In the rows, 128 means zero.
Each path below is one point turned by a fixed rotation once a step. After each direction that follows a path, write how fast that rotation turns it, in deg/step (0 if it stays still).
Each turn is a multiple of 5 degrees from 10 to 175, or 0.
Each row of a path follows its step; steps can be skipped.

step 0: [126 127 127 124 136 143 126 127 116 133 133 131 136 135 131 133 128 128
 123 129 138 137 126 127 137 118 130 124 125]
step 1: [122 123 127 135 129 126 124 128 127 122 137 134 131 133 134 141 130 129
 142 125 130 140 128 125 119 120 128 121 125]
step 3: [119 122 130 126 134 130 129 117 121 128 138 133 126 133 126 126 120 132
 132 132 120 128 115 125 138 119 125 135 131]
step 4: [126 128 139 137 127 130 131 115 124 134 137 134 134 140 137 126 134 136
 131 137 130 131 134 129 123 128 123 130 130]
step 5: [135 126 135 134 132 130 129 130 117 124 130 126 130 142 130 140 128 129
 120 134 125 140 123 131 136 133 132 122 125]
step 6: [127 123 137 119 133 123 124 131 127 132 136 124 127 137 130 136 120 124
 133 131 123 139 130 130 124 111 133 129 126]
step 7: [130 122 126 121 119 123 129 128 118 127 134 128 143 131 138 128 133 138
 128 129 136 132 122 125 128 114 128 131 129]
step 8: [117 121 131 141 126 134 126 120 121 121 130 129 134 132 123 127 120 132
 129 129 133 132 117 126 131 119 132 118 125]
step 9: [129 118 130 133 136 139 122 124 120 131 135 127 127 141 128 125 133 128
 143 131 131 133 131 126 127 126 128 134 120]
step 10: [125 131 124 127 133 123 122 125 116 124 135 126 132 135 131 142 130 141
 133 134 119 134 124 127 131 131 120 130 129]
Directions:
[129 127 128 132 129 132 128 127 130 128 126 130 131 129 130 128 127 123
 129 128 131 132 127 128 127 132 127 126 127]
90
[130 129 127 125 126 128 128 129 128 129 131 129 127 129 130 129 126 126
 121 132 128 129 129 130 125 127 129 126 127]
55

step 0: [141 135 131 126 126 132 126 121 122 136 124 131 128 126 122 129 131 129
 131 123 133 132 119 125 133 134 123 133 132]
step 2: [124 129 130 135 116 127 117 132 131 130 130 128 133 121 132 122 132 125
 131 130 131 124 130 124 122 135 132 130 138]
step 3: [126 119 126 124 128 124 125 134 132 122 137 120 128 128 133 132 116 124
 129 128 123 132 129 124 123 126 122 135 136]
step 4: [126 130 126 127 126 136 124 132 127 125 136 137 121 132 138 138 133 125
 124 129 135 127 134 126 133 122 124 132 130]
step 5: [128 132 129 120 127 121 128 129 123 133 140 131 125 141 123 124 128 127
 127 126 127 130 119 130 137 120 129 128 126]
step 6: [132 133 124 133 133 125 123 119 129 137 133 128 122 122 125 130 136 136
 132 133 123 128 130 129 134 122 129 119 129]
step 7: [130 133 132 137 130 125 130 129 134 131 131 123 129 126 131 127 131 123
 135 121 115 126 122 132 132 138 132 131 122]
step 8: [135 125 125 129 126 131 122 126 125 127 120 120 122 125 135 136 131 128
 125 128 124 128 121 139 120 133 131 128 136]
step 9: [130 136 131 124 120 140 132 134 130 131 123 125 135 128 133 131 122 123
 131 123 131 138 125 130 130 126 124 127 134]
step 10: [117 133 123 125 122 133 127 135 125 132 128 130 128 127 124 135 124 132
 124 136 129 126 120 122 122 121 136 129 130]
Directions:
[125 125 125 132 125 127 127 128 130 125 127 125 128 131 128 128 130 130
 130 127 126 131 130 130 129 132 127 128 129]
70
[123 127 129 125 126 131 125 127 131 126 130 130 129 126 126 128 127 126
 126 128 128 129 127 126 125 128 126 127 130]
45
[129 128 125 127 125 129 129 133 128 127 127 127 127 131 132 128 124 125
 127 130 129 130 130 126 126 126 130 127 128]
60
